R: rows in 3 groups, each row roughly a mix of its group's directions (some rows in no group):
R (111 x 10):
[[ 18 -42   9  -6  15  23  -5  46  27  49]
 [-37  39 -37 -14  39 -17 -20 -31  13  23]
 [  4 -13   0  46  14  56   7  21 -18 -43]
 [ 39 -21  -5  56 -12  17  11  -8 -49 -12]
 [ 34   6 -28  17 -34  13 -57  15  -4  34]
 [-68 -25 -10  27  13  23  16 -34 -11   5]
 [  3  74 -11  10  40   2 -26  -8  10  11]
 [-26  17 -15  33   1   8 -18  65  20 -32]
 [-14  34   9 -10 -13   4 -37  13   3  71]
 [ 17  25  40   3  31  22  22  60  -3  14]
 [ 37  42   2 -15  19  21  -2 -20 -58  20]
 [ 10 -47 -47  11  32  20   3 -32 -24 -22]
 [  3 -30   6  28 -18   0  53  58   4  -4]
 [ 42  25  29 -20  31  -2 -21  51 -21  15]
 [ -2   6  37 -11   3   1  59  56   5 -11]
 [ 17  15 -25   3 -31 -70 -29 -18  -7   8]
 [ -4 -12 -10   5 -41 -30 -12  -5 -69 -24]
 [ 23  49  14   1 -18   5 -40  36 -41  10]
 [-37 -16   7  17 -60  47 -23  -2   4   1]
 [-26  30 -22   7  25 -50 -14 -46   6  26]
 [ 53  14 -43  -9  -8 -28  43  21   7 -13]
 [-26  41 -17 -20  48   5 -24  22  42   5]
 [-36 -29 -25  17 -40 -23  39  14   3 -38]
 [ 25  59  18  40 -31   3 -24  12  10  21]
 [-32   9 -17  -9  14 -52 -48 -16 -14  35]
 [-13  41  -4  34  -7 -19 -30  57   2 -26]
 [-39  19  29 -12  -3 -50  48   5  21   6]
 [-35 -48  11  18  45  11  38 -24 -14  -2]
 [ -1  17 -62  28  22  20  11 -46  -3  12]
 [-14  28  57 -10 -24  -1  33 -32 -21 -28]
 [-44   5  61  27   9  -2   8  -8  17 -38]
 [-33  -6  24 -38  10  -4  42 -31  20  43]
 [-22  43 -22 -49  41 -10  -7  -9  34   9]
 [ 54   1  12  19 -16  46  16  39 -25  -8]
 [-15  13  28 -30   7 -12 -44   3  38  51]
 [ -9 -19 -42   5   4 -18  -2 -48  57  10]
 [ 24 -64  -5  31  33 -30  12 -19   6  13]
 [-21 -44   2 -26  18  60   9  -7  25  24]
 [-27 -16  -4 -36  -4  36 -15 -60  19 -24]
 [-16  41 -22  42  22  23 -29  15 -40  21]
 [ 29 -25  52  13  17   2 -23 -25 -48 -14]
 [ -8  25  30 -21 -16 -23 -33  20  63   7]
 [ 11  17  57   0 -19  40 -38  27   3  21]
 [ 48 -19  24  26 -11 -29  -8 -16 -56   5]
 [-41 -39  -6  39  25   4  51   1  14  12]
 [-36 -29 -32  23  -7  24 -10 -10  48  38]
 [-20   1 -34 -23  20  15 -23 -68  19  -9]
 [ 24 -69 -33 -18 -24  -9   1 -19 -21   1]
 [-23 -48  -5  37  -3 -18   1  18  44 -38]
 [ 10   8  60   3  26  -6 -46 -16 -23  31]
 [  8  10 -30 -38 -48  -3 -34 -37  10 -29]
 [-10  21 -23  36 -21 -62 -32  22  -7  -7]
 [-24  19 -15  -5  29 -32 -39  11  52  29]
 [-15 -40  15  44 -47  24 -13  19  22  25]
 [ 17  50  62 -12   2 -18  11 -19 -20  17]
 [ 11 -32  22 -24 -25 -12  -5   3  68  26]
 [ 15 -20  43 -42  46   2  41  17 -10  -4]
 [ -4 -28  -3  35   2  15  28  14 -22 -67]
 [-28  63  -2 -25  -8  14  13  15  47   7]
 [  3 -18  -2  -7  35  11 -14 -75  26  12]
 [ 24  49  11  32 -14   8 -39  40  11  27]
 [ 64 -15 -31 -33  12  -6  -2  -2 -12 -39]
 [-43  30 -21 -31   4 -51   0  31  23  -4]
 [-15  57 -50  -3  14 -12  -9  -4 -42  -7]
 [ 10   7 -17 -26  -7 -32  13  47  61  -3]
 [-28 -55   4  20  28 -20  43 -23 -21  -7]
 [ 25 -15 -40  -7 -27 -37 -39 -18 -42  -2]
 [ -9   5   0 -10 -37 -46  21 -12 -63   0]
 [ 10  -5   6 -30  56  10 -25 -58   5  -2]
 [-36  17  22 -34 -26  -4 -26  -7   8  60]
 [ 23  19  24 -20  47  53 -23 -28  -1  12]
 [ 50  16  -2 -16 -21 -41   0  44  17  32]
 [ -9  39 -20  36 -23 -36 -51  22  -4   5]
 [ 29 -49  -3  12  38  24 -27 -30 -35  -5]
 [-64  36  31   2  19 -18   6 -26  19  16]
 [-38  29 -12 -14  22   8 -28  26  55  25]
 [  7   3   2 -18  -3  62 -27 -30   9  48]
 [ 43 -22 -56  -8  -5  20 -25 -34  -8  21]
 [  7 -19   2 -12  18  63  -5   0  33  49]
 [-36  52  27   0 -14 -44  14  22 -25  14]
 [-15 -21 -56  33 -55   5 -13  -4 -13  -9]
 [-25  57  37   8  27  -8 -14   3  20  40]
 [ 33  -8  -3 -13 -55 -53 -30 -12   1  -8]
 [ -9   3 -28 -13 -21 -36  33  51  33 -28]
 [ 35   9  10 -30  41  15 -13  18  60  -2]
 [ 13  23   0   6  21 -25 -50  54  -3  32]
 [-21 -71  -9 -11   7  12  38 -13  26  10]
 [ 16 -27  42  -1  -5 -62 -35   9  11  15]
 [ 54 -42  -6 -23  -4 -38   2  11 -38   1]
 [ 27   4 -26  34  14   3 -11 -57 -31  34]
 [-43  10  11  40 -24  18  29 -21  48   8]
 [ 41  36  39   8 -22   5  40  -5 -18 -37]
 [ 18  -1  75 -16  13  31 -14  20 -18   4]
 [ 17  -1 -46 -14  71  17  10  -3  18  -3]
 [-13 -49 -34  -6  34 -12  35 -30  29  15]
 [ 40  24   6  -1  10 -22 -40  10 -62   1]
 [-32  23 -23 -35  37  -8  -6   1  59  -4]
 [-54  -6  -7 -19  31  -5  -7 -60  11 -13]
 [  8   7  40  31 -32  17 -28  45 -32  22]
 [-10  48 -28  12  28  56 -12  -8 -19  24]
 [-26 -10 -30 -14   0 -37  23  19  55 -33]
 [-14  68  16 -24 -41 -16 -18  18  -6   4]
 [ 20 -17  31 -33  22  25  47  13 -17 -42]
 [ 27   8  50 -11   7  -2 -19  54  -7  38]
 [ -4  27  20 -29  32 -10  10  19 -37 -58]
 [-34 -18  63  21  34   2  18   0 -18  25]
 [ 71  46  -9   7  15   2 -16  16 -14   3]
 [ 68   6   3   5  45  -3 -12  34 -18   9]
 [-21  50  56 -31  -7  22  -8  17 -18  -1]
 [ 25  19   5 -30  42  38  17 -48   5  24]
 [ 30 -40  -6   5  48  34  -7 -22  41  10]]

one row of each group, then the others: which group is each in?
[  0  24  17  35  21  30 -32  10 -61   6] : D
[-22 -39 -24  -3  43   7  50 -27  15 -19] : X
[-52  -3   0   4  25 -40   3  43   0 -38] : H

[ 39  22  32  -5 -33  29 -39  22 -21  29] : H
[ 23  32   4  12 -27 -45  10 -12 -38 -46] : H
[ -3  27 -20  30  35 -32 -23  56   2 -18] : D
[-30  16  15  31 -35 -47   7  16  30  38] : X
[ 56  -2  26  19  25 -14  -8  45 -30  17] : X
[-44  19 -34 -31   6   9  30  20  39 -30] : D
[ 20 -34 -62 -10  11  33   2 -39   7  -1] : H
[  0 -33 -18  -7  50 -22  11 -56  23  -1] : X
[-55   1  57 -10 -19  -2  14 -15  30  13] : X
[-60 -22 -22  44 -18 -22   4  14  -3 -28] : D
[  3   1  15 -47  21 -21 -21 -17  60  25] : D
